Families of rows that turns and mirrors carry onto each other, the same ones carrying the whole set onto itself: the rest of each named row's family, in list order:
6 families of 5 rows:
Lemat: [-6 -12 -33 14 -16 0 -18 21 -12 -15 26 -18]
tur: [10 8 16 46 -13 15 -19 0 7 2 25 -27]
labu: [-4 -14 -16 1 -27 14 -7 33 -15 -5 30 -23]
fufes: [-7 23 -1 -19 15 10 4 -32 5 6 -40 -3]
Tid: [-14 0 -21 11 -15 7 -11 21 -18 3 26 -41]
Far: [-1 17 -3 -19 17 -14 19 -23 6 4 -40 11]
Bok: [20 -13 15 35 -16 18 -34 -1 1 -6 25 -6]
San: [-6 6 -4 -11 27 3 19 -40 -9 8 -26 10]
vok: [-25 -19 -26 -37 12 1 12 8 8 -4 -14 0]
rit: [-16 3 -36 -36 -11 -9 11 13 -14 -6 -12 -8]
sar: [-26 8 -31 -28 1 5 4 1 -20 5 -15 -27]
lirel: [2 11 -29 -38 2 -10 23 13 -4 11 -23 -6]
rogi: [-22 0 -44 -16 10 -9 14 -3 -19 -7 -6 -7]
mepi: [18 9 39 29 20 5 6 -22 16 11 -15 9]
Palig: [4 10 19 -26 29 -3 13 -13 4 9 -37 12]
ruz: [-3 -3 -14 -5 -21 -12 7 37 -12 -6 34 -23]
Pur: [7 -27 23 28 -15 -9 -12 6 11 6 36 -15]
Tuvev: [37 6 39 27 10 12 5 -2 20 19 -3 1]
zener: [-4 1 6 -19 14 3 22 -30 32 -4 -23 19]
Lave: [25 10 45 16 14 17 -2 -7 24 -1 -8 13]
Buked: [16 -6 36 22 -2 -2 7 -31 33 3 10 9]
Rogeg: [19 19 13 -11 21 -4 23 -16 16 18 -35 9]
pani: [17 -9 32 39 -7 22 -11 13 3 4 28 -12]
kotu: [26 -9 15 25 -17 18 -7 32 5 12 30 -18]
Vifi: [21 1 24 28 -17 11 -8 22 12 -9 36 -8]
vov: [-15 3 -19 -39 7 -21 19 14 -18 5 -10 -11]
val: [18 -1 35 19 11 20 -9 -38 4 7 -8 11]
nidu: [5 -5 -26 -16 -21 4 4 43 -11 6 18 -24]
pemu: [15 22 28 29 6 16 -12 -31 20 3 -16 -3]
fer: [-19 -37 -16 -8 -7 -7 -9 30 -4 2 23 -21]

Same family as sar: tur, fufes, Tid, pemu
Same family as vov: Palig, ruz, Lave, Vifi
Same family as rit: labu, Far, mepi, pani

Families of rows that turns and mirrors carry onto each other, the same ones carrying the whole set onto itself: the rest of each named row's family, in list order:
4 families of 4 rows:
G: [-12 46 -8 -22 8 -19 -17 28 52 -3 -17 12 -14 -13 -25 64 -16 -34 -28 15 3 -12 -12 -14 4 -26 -2]
N: [-29 39 15 -35 5 -4 -22 15 35 11 -24 21 -16 -14 -47 33 -21 -54 -20 40 17 -26 -10 3 22 -11 17]
F: [-29 -13 50 4 6 -19 4 8 36 36 1 4 -22 -23 -13 1 18 -20 5 54 -16 0 3 4 -35 -32 -34]
U: [15 -38 -2 5 -23 -31 -50 15 5 1 -50 -8 -39 -50 -35 8 3 -19 27 44 34 -30 -14 0 -15 -20 -6]
S: [-35 34 4 -26 29 -17 -22 15 26 2 -27 15 -17 -31 -33 71 -22 -44 -20 21 12 -15 -18 4 7 -3 13]
Z: [-2 -3 56 6 3 -15 1 28 23 29 -25 17 -33 -20 -8 -13 18 -18 -16 35 2 11 2 -4 -42 -44 -35]
L: [31 -3 -9 -9 23 5 -9 26 53 -16 -15 5 -5 -20 14 16 -25 4 1 23 18 17 -28 50 -27 16 -7]
T: [21 -27 -5 10 -27 -33 -30 20 -12 1 -49 -11 -33 -49 -17 32 14 -7 10 46 -2 -38 -11 -7 -8 -32 -7]
M: [-14 -26 0 12 -26 -21 -36 27 -4 -9 -50 7 -29 -61 -37 22 10 -27 39 42 2 -30 -11 0 -20 -39 -16]
H: [-31 59 -5 -15 15 -19 -14 16 59 1 -22 25 -5 -37 -27 43 -24 -42 -16 29 0 2 -17 11 -7 -8 18]
R: [34 7 -16 -3 27 -30 -16 11 22 -22 -21 10 -18 -8 14 13 -20 12 -13 12 11 24 -16 43 -18 7 4]
C: [6 -13 -4 -12 -40 -1 -44 24 2 -9 -50 -17 -20 -40 -31 14 -5 -13 39 53 24 -33 -24 8 6 -22 4]
W: [22 2 -7 -5 3 6 -19 8 29 -13 -6 -1 -10 -6 16 7 -1 2 21 29 9 3 -27 76 -12 8 -3]
D: [-11 -16 55 33 8 -16 1 28 28 20 -17 12 -22 -38 -20 -29 10 -16 9 53 -12 3 0 -1 -26 -14 -30]
P: [30 2 -29 8 23 -9 -18 19 40 -23 -8 25 -22 -26 -6 21 -21 -12 5 5 3 5 -26 54 -10 25 5]
E: [-26 -6 66 0 22 0 -6 14 18 21 -3 16 -12 -1 -17 -17 15 -27 -1 48 -10 -6 -2 27 -12 -22 -31]

Same family as E: N, C, W
Same family as G: Z, T, R
Same family as L: F, U, S
Same family as H: M, D, P

